rotation steps, each row followed by its count of steps
The counts run from 0 to 661.
[ 19  -6  13  21  18 -10   9 -14   7  28 -32 -46  20   4  54 -27  25 -15
  -3   1 -11  35  18  -8 -30 -42  30  -1  41   2   0   0 -22] | 349
[-24   1 -27 -26  21 -21  23 -15  26 -23  -7 -34  -2  24  62 -15 -13 -16
 -19 -33   2  26 -15  18  33  28  35 -16 -11  -2  26  10 -17] | 613
[-29 -39 -24 -11  55   2 -24  12  16  19 -15 -42   8  -3  54  18  21 -24
 -19 -13 -19  20  46  -1  22 -18   5  -6  24  -5 -15  17 -24] | 353
[ -2 -29  10 -32   1 -27 -39   2 -14  30   5  15  31  -2 -38 -13  51 -21
 -32 -21   3  40   8  -9 -15 -37 -25 -36  21 -16  -9  -6   7] | 519
[-12 -37 -39 -36   3 -45  -9  10   1   7  19 -12  54   8  -2 -34   7  12
   1   1   0  62   9   0   7 -21 -40  -1  16   3 -19 -29   2] | 53
[-15  11   3   2  26  63 -28 -26  21 -38   0  29  10 -29  10   1 -14  -4
  14 -32 -18   6  40 -30  -5 -29  29  -2 -38 -13  -2  -6 -12] | 577
[ 14  -6  30 -26  -9  10 -31 -28  14  20   0 -22  16 -14 -21   7  23  33
 -27 -41   1  28  26  41 -19 -22  -6  -6  32 -30 -19 -33  34] | 524
[ 38   5 -14   5  12  12  -5   0 -32 -28  10   9  47 -10  34  -6 -14   1
  36  -2   4 -10   4   9  40  -5 -30  -9   6 -28  40  31 -59] | 462
[-40 -24 -17 -20  37 -15  21  -4  17  12   8  36   5  -8   8  17  16  -9
 -29 -37   9  -3 -23  18  11  29   8 -25   7   6  32  41 -60] | 628
[ 38  43 -30  40 -41   1  25 -31   4 -59   0   7  29  -6  12   1   7  21
  25 -51 -11 -14  -6  27 -13  17  -3   6 -10   0  18  -4 -22] | 448
[-16  34  32 -24   6  21 -28 -25  16 -14  11  32  15   9  -5  16 -18  -1
   7 -48  40  43 -21  11   7 -12 -24  18 -51 -22  11 -18   9] | 283
[ 17 -24  19  -3  22  33 -31 -70  23   3  13   1  15 -14  42  10  -1  10
  18 -49   1  13  -5  -3 -12   8 -39  30 -11 -21 -18 -25  -1] | 308
[ 22  -4   8 -26 -37  -8 -58  -6 -11 -55 -10  -5  26 -15 -20  -2 -11 -19
  33 -39  -9  29 -13  17  38 -13   0 -18   2 -20  -4  22  35] | 271
[  1  34 -13 -29 -24  15  16 -11 -28 -14  37 -23  56 -24   9  -8  52  -6
   6 -24 -18  26 -22  17 -13   2 -13 -22 -19 -34  -9  32 -14] | 19
[-17 -38  -9 -58  29 -20  53   7 -12   1  28 -13  13  10  36  -2  -9  31
 -35 -44   5  -5 -13  18  16  21  14  -6  27 -16  35  14 -18] | 637
[ 46   1   7  -9  17  -6 -12  17  13   2 -16   0 -11  30   0  -7  -8  -3
  28 -14  28  39  58  21 -23 -55   1  20  38  37   0 -20   9] | 81
[ 36  -5   8 -19  -8 -23 -40 -19  14  12  -5 -34  31  -4  -4 -22 -12   5
   6  -9  10  46  30  34 -40 -36 -25  22  33 -15 -40 -15 -10] | 57
[  3   0 -26  15  18   0  21 -10  25 -31 -26  16 -19  33  29 -34 -23 -29
  22 -21  33  43  -1 -17  33 -10  44   8 -11  19  35   2  -9] | 589
[-26 -23   3 -22  39  41  -6  -1 -10  -6  -6  39  16  -6 -17   0  12  22
   4 -20  18  32  33 -46  -2 -41 -14  16 -19   1  10 -43  25] | 552
[-15 -31   7  20 -25  -1 -21  25  12 -12 -16   4  13 -27 -46   2   8  20
  53 -37   2  42  40  27   3 -35   8  -2  35   1  -7 -19  22] | 539
[-29 -45  -9 -20  -9 -38  -2  14  -5  -9  -1  -1  42 -45  -2  10   6  19
 -46 -21 -23 -16   2   6  -4  10 -22 -23  28 -37  14  -6 -38] | 653
[-54  -9   4 -10  25 -22  17   2   7 -28 -19 -21  17  -3  29   6 -16 -20
  -1 -19  -5  20 -18  16  33   6  10 -17   5  -1  24  45 -75] | 621
[ 20   5 -52  39  19 -22  42  13   4  17   5  15  15  20   0  20 -16  45
 -49 -34   3   8  19  22   0  -5 -14  31  29 -12  14 -27 -16] | 207
[ -2 -11   5   0  25   1  48 -48  -2   8 -20   8  14   6   7  -4  41   0
 -20 -35  33  -8 -22   4 -41  32 -17  36  24  -9  -1   4 -44] | 174
[ 32   1 -41  -2  28 -28  -8  35 -42 -21 -33   0  24   1 -10   7  45 -11
 -27   5  -6  -2  37   9   0 -12 -38   4  42  20  -2  21 -28] | 220
[ 54  31   8  -1   3  -2 -45  13 -17   7 -22  56   6   4 -46  21   2 -16
 -35 -19  25  30 -12  16  -5 -29   7  -3  14  -3  15  35  22] | 250
[-15  -3 -41  -8 -26 -30   6  19   6  11  12  -3  42  -2 -19 -26  27 -10
  24  -4  24  67 -24  47  22  10 -29  -7   3 -19  10  20 -25] | 29
[ 32   2   5   5  39 -15 -21  12  19  11 -27  16  -8  24   5   3   1  -2
  19 -16  34  45  45   9 -35 -53 -15  32  25  42   7 -19  12] | 82
[ 41  16   8 -49  -9  14 -15  -8 -29 -41  -6 -23  22   4  -4  25   8  22
  13 -42  -3  21   1  28  33 -10   3   2   7   9  -1  18  65] | 263
[-32  -2   7  -3  48 -12  16  39   0  29 -36  -4   1  27  13  30 -12   1
 -27 -23  16  44  20  -2  -7 -24  48  22  18   3  -1  28   2] | 375
[-35  -2  -4 -16  17 -28 -22  40  10  11   3  14  -3   8 -26  15  13 -14
  16 -50  10  56  43   8 -38 -26  -6  10 -15  -6 -39   0  35] | 535
[-35  22   1  25  23  37 -24 -31  40 -38 -55  17   1 -15   8  -1  14 -18
   5 -15  24  32  22 -18  -2 -13  -3  15 -29  17  12 -41 -17] | 574
[ 23  -4  -1  10 -13   2  40 -16 -23 -53 -20  29  23 -18 -12  20 -21  46
  16 -50   5 -11  -4  -2 -17  15  21  52  12   9  16   4  21] | 424
[-20  -9   4 -35  -1   8 -63  -8   9 -26  -2  30  34 -45 -10   6  -7  15
  15 -22  12  24  -7  26  14  16 -28 -15 -36 -23  27  -1  27] | 277
[ 22 -14 -15  -8  45  26 -11 -22  -5 -20 -35  24   1 -25  52 -27   2 -16
  35   1  11   9  23 -11 -18  11  38  -2   3  17  39  52 -16] | 594
[-12  -9 -21  -2  32 -23  -8  16  -7  -8  -3 -14  35 -17  24  -7 -41  14
 -16 -15 -13 -11  36  17 -23   2 -12  23  13 -63 -11   7 -68] | 193
[ 31   3  -3  10 -14 -10  35 -15 -32 -53 -29  40  25 -19  -9   2 -13  32
  19 -43   5  -9 -10 -17 -51  16  22  43   6   7  16  17  21] | 425
[  8 -17 -10  20  41  19  -5 -22  30  -7 -33  16 -12   1  55  -3 -47   5
  20 -20  25  35   4   4  23   5  39  34   1   4  37  17   2] | 591
[  3 -28   7  30  28  35  -6 -28  41  29  10  -9  -2  -6  39  18   4   0
  38 -37   7   9  33  27  17 -25 -18  15  26  -6   7  -6 -53] | 331
[ 15  13   2 -25  22  16 -41   6  11 -30  -6 -15   6  -3  44   3  -6   0
  -5 -30 -28  12  64 -18  -4 -39  42 -24 -17   0  10 -16  51] | 102
[-46 -19  12 -34   7  -4 -16 -29   9 -26 -31  11  13 -15  18 -33  34 -35
 -19 -20  26   8 -22 -23   5  25  20 -26 -27 -30  33  14 -17] | 144
[-21 -25 -12 -24  17   2 -39   0  24  -4   8 -16  39 -22 -14  12  10  20
  12 -10 -10  25  46  30  16 -28 -55  -1  14  14 -25 -30 -31] | 62
[ 17 -30  19 -22  12  14  40 -53  -9  -9 -10 -16   3   1   6 -18  17   0
   3 -41  23 -24  -3  26  -6  20  -2  23  41 -29   6  19 -53] | 172
[ 40 -25  18  -1   9  10 -34  -7   3 -28 -25   8   7  -4 -15   0  23 -19
  23 -16   0  13  46 -20   6 -74   3 -19  42  45  -1 -11 -14] | 88
[-16 -14 -22  13  15  13  21 -61  35 -23 -26 -10   4 -10  45   9  17  12
 -26 -42 -17  11 -27  -4  38  31  23 -11  -1  27  24   1 -10] | 606
[-29  -5   0 -15  -3 -20  -3  17  -8 -41 -44   3  20 -42 -15  18 -12  27
 -14 -39 -20   2  22   4 -41  11  50  28  10 -10 -19  27  30] | 401
[ -4 -36  18 -35  -8  -3 -38 -18  15  16   9 -27  14   3 -28   9  15  15
 -37 -36   7  32  16  23  38 -30 -28 -15  29 -30 -16 -44  19] | 522
[ 12 -24 -41   4  43  -8  17  -4  16  48  16   7   3  17  57 -27  37  -8
 -18 -21   7  35  27 -18 -31 -11  17  -5  16   9  13  -3   4] | 343
[ 21   9 -15  24  18  -2   6  17 -32   0  -4  13  32   6  38  33 -18  -8
  -1 -32  11  37 -49 -10  22   7  -8  31  -6 -45  22  48  14] | 0
